Small tables with named rows and columns. After each table, cells are looked up by row and column.

Vab =
|  | Duk | Siv | Rop | Nubedos | Fufip | Luri | Lir | Pog | Fof |
|---|---|---|---|---|---|---|---|---|---|
| Tef | 0.1 | 0.0 | 0.2 | 0.6 | 0.3 | 0.0 | -0.5 | 0.7 | 0.5 |
| Gudefol | 0.1 | 0.1 | 0.2 | 0.6 | 0.2 | -0.3 | -0.4 | 0.8 | 0.5 |
| Pul | 0.1 | 0.1 | 0.2 | 0.2 | 0.2 | 0.2 | 0.1 | 0.2 | 0.2 |
| Bul | 0.2 | 0.3 | 0.1 | -0.2 | 0.0 | 0.4 | 0.6 | -0.3 | -0.1 |
| Gemokep | 0.1 | 0.0 | 0.2 | 0.6 | 0.3 | -0.1 | -0.4 | 0.7 | 0.5 |
| Mag | 0.1 | 0.1 | 0.2 | 0.4 | 0.2 | 0.0 | -0.3 | 0.6 | 0.4 |
| Rudu | 0.1 | 0.0 | 0.2 | 0.5 | 0.3 | 0.0 | -0.3 | 0.6 | 0.4 |
| Gozeke | 0.1 | 0.0 | 0.2 | 0.6 | 0.3 | -0.1 | -0.5 | 0.7 | 0.5 |
| Pofova | 0.2 | 0.2 | 0.1 | -0.1 | 0.1 | 0.2 | 0.5 | -0.2 | 0.0 |
| Vufarop | 0.1 | 0.0 | 0.2 | 0.6 | 0.3 | -0.2 | -0.6 | 0.8 | 0.5 |
| Mede | 0.1 | 0.0 | 0.2 | 0.6 | 0.3 | 0.0 | -0.3 | 0.6 | 0.4 |
| Gesilik | 0.2 | 0.3 | 0.1 | -0.2 | 0.1 | 0.3 | 0.6 | -0.3 | -0.1 |
| Bok | 0.2 | 0.3 | 0.1 | -0.2 | 0.1 | 0.3 | 0.7 | -0.3 | -0.1 |
| Riz | 0.1 | 0.0 | 0.2 | 0.4 | 0.2 | -0.1 | -0.2 | 0.5 | 0.3 |

What is the Fof of Pofova in Vab? 0.0
What is the Pog of Vufarop in Vab? 0.8
What is the Lir of Mede in Vab? -0.3
What is the Fof of Mede in Vab? 0.4
What is the Nubedos of Bul in Vab? -0.2
What is the Rop of Gozeke in Vab? 0.2
What is the Luri of Vufarop in Vab? -0.2
What is the Pog of Gesilik in Vab? -0.3
What is the Fufip of Rudu in Vab? 0.3
What is the Rop of Mag in Vab? 0.2
What is the Siv of Gudefol in Vab? 0.1
What is the Siv of Pofova in Vab? 0.2
What is the Luri of Bul in Vab? 0.4
What is the Lir of Vufarop in Vab? -0.6
What is the Nubedos of Gesilik in Vab? -0.2

